(in the rows, 128 means zero)
Rotation paths and how fast each direction turns (degrees per step)
Each turn is a multiple of 5 degrees from 10 to 175, or 0.
Each row of a path follows its step; steps can be skipped.
Rotation 1:
step 0: [127 124 126 134 127 125 121 120 131 128 121 130 128 125 128 129 119 127
 130 142 118 135 132 113 132 131 128 130 126 123 134 119 132 124 129 124
 121]
step 1: [129 125 124 132 121 136 124 128 132 125 135 130 120 128 119 125 132 117
 131 136 132 121 130 129 131 131 131 123 127 135 140 129 135 131 139 132
 119]
step 2: [127 127 124 139 127 128 139 127 130 127 129 127 127 125 112 131 120 136
 135 130 123 122 133 121 131 137 127 134 131 121 124 129 135 123 128 128
 121]
step 3: [130 127 124 130 130 125 132 131 124 131 135 129 124 124 125 133 118 124
 122 129 130 129 132 126 130 134 143 124 132 142 130 123 132 138 132 137
 123]
step 4: [132 121 132 127 131 127 132 121 124 128 132 138 120 135 123 130 124 133
 133 129 127 121 117 126 130 131 125 129 138 131 114 126 130 125 127 131
 117]
step 5: [118 126 128 133 127 129 127 127 116 124 130 136 129 121 127 134 124 120
 123 122 120 128 132 127 140 123 128 124 131 132 121 117 130 136 125 132
 129]
step 6: [137 125 134 131 128 117 115 130 129 128 119 137 128 124 130 127 131 127
 130 135 129 130 125 128 138 128 121 133 140 135 126 123 131 125 129 132
 118]
step 7: [131 125 124 135 131 133 124 127 125 123 132 124 123 121 122 127 126 117
 124 126 125 128 125 136 142 122 122 127 130 121 129 134 137 135 121 121
 122]
step 8: [134 124 140 144 131 121 127 124 126 132 131 125 134 124 122 125 123 130
 124 139 129 135 134 128 134 122 129 135 130 127 132 124 133 120 132 130
 127]
step 9: [130 124 118 128 128 131 120 128 131 127 136 123 123 140 126 127 118 123
 117 131 133 134 128 131 132 127 128 124 130 123 127 127 137 129 140 128
 118]
Directions:
[130 129 129 131 124 128 127 126 133 127 127 126 128 130 128 129 129 125
 127 132 129 129 128 128 130 124 128 129 127 127 129 128 130 128 125 127
 130]
45
Rotation 2:
step 0: [131 120 130 132 129 130 125 125 117 135 125 125 124 132 136 123 128 119
 128 135 124 123 129 122 113 128 124 125 127 129 121 131 131 130 128 126
 137]
step 1: [133 139 134 143 129 129 131 121 122 129 130 121 131 123 132 133 125 125
 125 130 129 132 128 126 128 126 128 136 123 134 130 126 118 127 124 130
 140]
step 2: [131 138 125 127 126 120 130 119 131 131 127 127 128 133 123 133 136 126
 133 130 123 127 126 126 120 141 132 125 122 127 139 121 122 132 133 125
 127]
step 3: [130 131 133 126 117 125 127 131 136 136 132 125 126 129 132 124 129 123
 136 134 128 119 121 134 125 130 137 129 132 121 127 137 127 138 125 132
 136]
step 4: [134 130 140 127 129 129 138 128 126 128 131 124 129 124 125 124 125 129
 128 124 129 138 131 138 123 123 134 122 124 130 121 125 132 140 132 125
 134]
step 6: [131 122 143 133 124 122 121 126 132 130 132 135 134 131 129 124 127 130
 122 128 133 115 134 121 121 132 125 123 130 125 127 124 127 130 125 133
 131]
step 7: [131 138 131 128 126 129 132 129 127 130 135 130 130 133 135 122 131 141
 123 124 128 133 133 128 129 127 127 133 124 114 122 125 119 127 131 131
 137]
step 8: [130 129 126 131 118 123 138 122 124 122 118 126 131 130 125 123 138 133
 128 125 126 131 126 123 126 132 126 128 133 116 131 133 137 130 133 127
 126]
step 9: [140 132 132 130 128 125 128 133 131 130 120 135 128 132 133 117 122 125
 138 126 133 127 130 121 123 125 131 129 128 129 130 140 135 122 126 131
 133]
step 11: [134 134 127 133 121 122 121 127 126 130 123 123 123 128 129 121 131 136
 123 129 126 129 126 132 132 142 133 132 127 136 131 125 129 125 131 138
 117]
Directions:
[130 128 125 130 127 127 127 127 126 130 127 128 129 130 128 126 130 130
 130 131 127 130 129 125 127 125 123 131 128 128 130 130 128 125 128 127
 129]
40
[124 129 123 126 128 126 127 128 126 129 125 127 129 128 127 126 129 127
 128 130 129 127 132 127 128 130 129 130 131 128 127 126 128 131 131 128
 128]
130
Rotation 3:
step 0: [127 121 130 136 137 128 123 125 128 127 120 125 130 124 119 126 118 134
 114 138 127 124 128 130 127 135 130 134 132 127 120 120 124 121 121 128
 130]
step 1: [125 128 125 123 135 131 122 127 131 135 118 127 133 131 135 131 125 120
 130 131 124 136 125 127 122 123 121 125 130 113 115 127 137 129 126 123
 128]
step 2: [136 118 135 126 126 119 121 131 126 130 126 146 127 129 131 136 123 122
 126 130 132 127 134 134 128 130 128 120 139 132 124 124 128 129 125 130
 133]
step 3: [128 126 112 128 126 121 123 124 135 129 134 131 131 131 126 127 132 122
 128 131 117 129 125 135 115 122 129 123 130 138 124 133 123 124 135 123
 132]
step 5: [130 135 128 120 127 128 123 125 131 126 124 120 125 123 128 126 129 127
 129 126 118 122 123 135 135 123 127 124 136 124 129 142 123 134 122 134
 142]
step 6: [128 125 126 130 125 132 125 121 127 112 125 135 119 133 120 126 123 120
 126 133 129 123 125 126 134 124 135 123 127 115 138 128 130 124 132 133
 127]
step 7: [131 140 118 133 122 129 127 120 128 129 125 127 122 125 123 134 122 119
 124 127 130 121 132 130 122 129 128 142 127 124 127 131 124 129 112 123
 127]
step 9: [133 124 121 130 126 123 131 139 140 128 125 131 128 125 130 132 119 132
 116 129 127 126 124 128 122 134 135 128 125 125 116 129 133 133 122 136
 137]
step 10: [115 121 131 128 130 122 120 127 124 121 125 128 131 134 129 127 133 121
 117 133 124 120 123 128 122 131 122 126 135 128 119 127 137 131 131 124
 120]
step 11: [132 116 121 123 135 128 114 134 123 128 128 122 130 131 122 134 124 131
 123 130 136 135 133 135 126 127 131 126 135 124 123 126 119 132 123 119
 136]
Directions:
[128 126 132 127 126 125 129 127 126 128 129 128 129 129 127 127 129 128
 129 128 127 128 125 130 132 129 128 130 132 129 127 129 124 129 125 126
 128]
130
[127 129 129 126 127 128 128 126 131 124 130 126 129 133 130 127 128 126
 130 129 128 130 127 127 130 125 126 128 129 128 127 126 131 127 130 127
 126]
160
